(in the rows, 128 means zero)
Each named turn below is shown by a few rows before and after it. Which turns, in which order, take the first row of each later pair to the second? The first pair is answered.
Fupad (before -> after):
[152 125  98 110 127 115 158 141 133 133 135 132 120]  ->  [130 127 102 126 129 127 104 146 137 126 128 135 159]
[122 130 101 176 130 151 175 117 120 135 158  81 131]  ->  [163 131  72 133 110 159 170 131 130 100 146 132 129]
[117 129 171 141 139 105 130 123 118 141 139  99 117]  ->  [160 126 144 100 114 108 139 135 123 111 131 138  97]
[129 145 147 137 159 132 155 109 131 166 185  74 152]  ->  [186 139 105  72 122 131 169 130 137 121 169 133 132]
lemu (before -> after):
[136 135 139 108 129 163  61 144 173  65 110 154 146]  ->  [186 139 147  75 133 131 170 127 163 103 146 122  76]
[110 124 107 154 115 145 150 123 136 118 125 108 148]  ->  [123 120 126 106 127 134  98 132 135 102 110 152 149]
[131 126 135  82 130 136 114 117 123 135  81 148  93]  ->  [122 124 116 123 123 145 168 105 120 157  99 101  90]
[149 129 117 111 120 137 135 136 141 131 139 123 137]  ->  [142 131 108 116 118 144 132 138 138 126 135 122 152]
zab (before -> after):
[110 132 115 140 112 128 155 129 116 135 105 147 112]  ->  [115 132 111 140 111 130 155 127 121 134 110 147 115]
[126 106 140 108 124 135 112 142 159 123 138 141 142]  ->  [124 106 145 114 121 137 105 144 157 127 140 142 143]
[134 117 132 107  89 108 127 139 135  90 114 176 118]  ->  [132 116 123 110  80 117 128 147 137  84 118 174 133]
[122 136 106 113 115 130  94 148 128 104 117 142 161]  ->  [110 138 113 123 123 128  84 146 118 111 117 134 162]
Fot (before -> after):
[145 121 114 147 116 119 156 150 124 109 132 136 128]  ->  [138 128 133 152 134 111 160 142 123 131 141 119 123]
[129 103 168 134 158 119 130 103 105 114 105 134  90]  ->  [137  94 137 131 134 139 124 116 113  82  90 162  98]
[114 114 152 105 129 107 131  98 139 158 126 125 121]  ->  [125 110 126  95 111 117 114 108 145 126 111 155 128]
[ 99 128 112 153 125 160 155 137 137 122 151  70 140]  ->  [103 137 173 106 169 116 114 138 128 141 152  92 123]
mozod (before -> after):
[130 113 130 105 144 119 125 145 153 150  98 162 136]  ->  [118 108 118 120 134 132 121 143 158 149  96 158 148]
[120 151 122 113 151 113 112 119 109 131 123 135 141]  ->  [112 150 101 130 134 132 115 118 111 122 119 129 158]
[133 127 119 132 148 135 142 126 112 133 168 122 126]  ->  [132 125 126 133 149 135 129 127 115 134 170 123 131]
Pairs:
(two turns a pair)
[103 126 157 144 156 104 151 110 114 160 119 104  97]  ->  [120 120 136 143 136 113 180 108 117 151 119 107  88] | Fot then lemu
[160 137 120 105 128 126 138 116 154 136 197 106 168]  ->  [169 134 113  90 119 130 127 122 157 117 186 126 172] | Fot then Fot
[147 123  95 126 106 169 106 144 141 105 142 139 200]  ->  [114 137 146 162 148 138 133 117 126 162 167  82 183] | Fot then zab
[123 140  96 148 119 162 131 139 141 122 155 104 174]  ->  [107 148 156 139 162 130 107 124 130 151 157 101 151] | lemu then Fupad
[189 126  93  63  97 123 156 139 134  93 118 184  88]  ->  [ 79 132 163 141 157 128  23 131 119 123 105 147 160] | Fupad then zab
[153 119  95 114 105 132 149 116 116 127 118 152 108]  ->  [139 117  93 122 104 142 116 122 125 114 105 158 129] | lemu then lemu
[132 124  80 116  92 153 112 178 142  88 132 156 161]  ->  [109 130 128 113 128 133  64 179 133 106 132 151 173] | Fot then lemu
[122 167 136  68 140 129  65 151 139  97 109 185 173]  ->  [165 176 109  72 124 113 209 132 142 130 168 115 133] | lemu then zab
[168 140 138 127 131  87 145  99 107 180 158 119 142]  ->  [172 137  95 136 101 114 159 110 122 156 156 121 163] | Fupad then lemu
[131 127 155  92 149 104  96 136 129 111 118 163 124]  ->  [153 122 107  92 117 126 122 141 143  93 128 161 138] | lemu then Fupad
[128 150 171 140 157 118  91 124 141 133 146 105 157]  ->  [159 139 133 101 126 132  90 138 148  87 129 163 148] | lemu then Fot
[122 128 122  91 109 118 118 132 112 127 101 164  99]  ->  [124 130 131  93 121 108 147 126 105 145 119 145  89] | Fot then mozod
[153 145 149  97 143 101 153 127 147 167 194  80 165]  ->  [105 145 170 133 154 110  84 127 139 167 170  84 186] | lemu then zab
[178 125 112 105 108 156 154 143 139 110 166 122 146]  ->  [125 126 152 145 143 160  97 135 130 129 159 102 176] | Fupad then zab
[101 131 130 132 119 137  88 127 137 126 143 126 151]  ->  [117 130 143 118 129 107 143 118 125 146 151 118 100] | zab then Fupad
[124 110  69 169  81 169 152 124 150  93 128 112 149]  ->  [115 113  90 177  95 149 188 106 136 122 137  90 120] | zab then Fupad
[148 131 132 132 153 108 139 122 136 181 137  89 118]  ->  [127 129 131 135 150 127  65 139 141 153 113 120 153] | lemu then Fot
[ 81 133 129 146 140 140  67 126 117 127 126 113 157]  ->  [151 133 135  59 139 104 113 123 116 122 137 149 100] | lemu then zab
[ 92 114  83 141 116 148 125 101 169 110 121 137 160]  ->  [ 66 116 125 152 137 130 106  90 153 127 115 131 152] | zab then zab
[149 134 156  92 148 105 148 126 115 146 143 132  83]  ->  [164 130  91  94 105 142 131 145 138 100 131 157 120] | Fot then zab
[106 143 150 163 155 137 160 117 117 156 122 105 106]  ->  [103 136 166 150 162 135 104 128 114 140  96 148 107] | lemu then zab
[103 130 119 141 116 152  81 127 123  92  94 169 162]  ->  [151 128 118 111 106 125 183 109 112 108 105 167  86] | Fupad then Fupad
[157 159 118 114 103 163 149 154 118 118 143 147 141]  ->  [149 167 159 108 140 132 142 145 111 147 159 129 125] | Fot then Fot
[135  85  81 144 108 124 121  99 122 107 108 123 140]  ->  [118  90 120 138 139 101  76  97 109 125 110 120 145] | Fot then lemu
[132 118 161 118 131 116  51 150 132 125 157 142 180]  ->  [148 121 178 118 141  80 155 119 115 171 175 105 104] | Fupad then zab
[177 118 118 111 109 136 110 137 180 141 194 101 206]  ->  [164 123 155 117 137 122 114 125 172 172 204  80 195] | lemu then Fupad
[140 113 127  96 118 110 140 151 126 102 137 130 137]  ->  [128 119 153 100 134 100 128 151 120 121 146 117 140] | Fupad then lemu
[121 117 153 104 137 130 167 109 111 173 115 147  68]  ->  [ 86 114  96 167  99 179 155 116 128 150 112 117 132] | zab then lemu
[196 125  34 134  70 150 206  95 161  96 104 138 123]  ->  [222 131  55  71  92 135 129 123 171  76 110 174 161] | Fot then Fupad
[145 128 113 115 116 140 114 141 144 117 136 146 146]  ->  [157 130 124  99 122 129 135 137 141 126 148 139 126] | zab then lemu
[163 149 113 113 129 147 158 159 126 129 182  51 144]  ->  [140 154 133 127 141 147 125 160 122 136 178  41 160] | Fot then lemu
[147 112 138 134 127 118 123 133 107 129 129 190 126]  ->  [132 119 155 146 139 114 114 126 103 139 128 171 127] | Fupad then zab
[108 102 115 148 141 116 116 122 121 116 103 127 149]  ->  [141 103 120 105 137 104 132 124 118 113 109 147 123] | lemu then zab
[ 77 109 142 168 139 163 132 126 149 166 129  89 144]  ->  [137 107  95 124 101 171 197 131 153 139 134 113 109] | Fupad then zab
[132 131 143 121 140 115 164 109 110 143 130 122  86]  ->  [ 92 127 143 169 138 138 131 117 108 137 113 109 119] | lemu then zab
[143 138 171 103 157  85 172 102 111 172 135 106  59]  ->  [192 128 127  55 124 102 166 123 124 123 121 156  66] | zab then Fot
[149 133 177 114 185 132 168 132 122 155 144 144  93]  ->  [174 127 119  94 141 168 141 161 142  98 126 190 119] | Fot then zab
[165 134  82 109 103 153  79 149 129 118 134 164 172]  ->  [110 138 158 166 160 115 106 113  97 190 148  99 141] | Fupad then zab
[146 136  82 141 100 141 147 158 137 119 132 116 166]  ->  [112 136 121 174 123 130 131 143 126 151 133  89 168] | Fupad then zab
[162 145 179  73 163  82  82 140 132 162 156 109 114]  ->  [135 145 162 142 157  97 143 117 129 187 173  52 107] | lemu then zab
[130 120 185  88 184 105  63 135 123 137 127 169 133]  ->  [139 121 143 146 159 110 209 105 121 172 163  90  94] | zab then lemu
[132 119  80 147 101 166 122 149 140 115 140 126 190]  ->  [123 124 128 113 136 135  58 154 133 114 122 160 174] | Fupad then lemu
[153 146 127 132 121 153 130 162 146 127 164  83 210]  ->  [164 151 157 116 140 127 166 149 133 155 178  72 171] | Fupad then mozod
[128 130 164  85 181  88 129 114 137 179 154 126 113]  ->  [165 116  87  57 126 123 140 135 153 117 127 180 120] | zab then Fot
[133 153 203 117 180  92 130 132 140 182 201  70 173]  ->  [136 137 164  86 145 123  29 174 154 113 145 159 211] | lemu then Fot
[160 130 149  91 129  99 102 136 142 132 157 137 137]  ->  [151 123 114 113 107 124  92 147 149 105 143 151 159] | Fupad then Fot
[ 99 119 101 117 105 127  97 124 120  86  84 161 109]  ->  [ 92 126 154 118 141  94 101 110 107 119  88 144  92] | Fupad then lemu
[123 135 176 104 158  97  91 124 111 137 114 141 108]  ->  [ 85 129 148 171 143 126  93 120 114 143 117  99 146] | lemu then lemu
[120 124 152 134 146 110 126 120 133 154 148 103 144]  ->  [154 123 134  91 125 107 131 131 139 129 139 141 116] | zab then Fupad
[135 146 140 110 147 133  85 151 143 125 166 124 170]  ->  [118 142 126 132 134 145  80 149 140 120 157 116 179] | Fot then zab
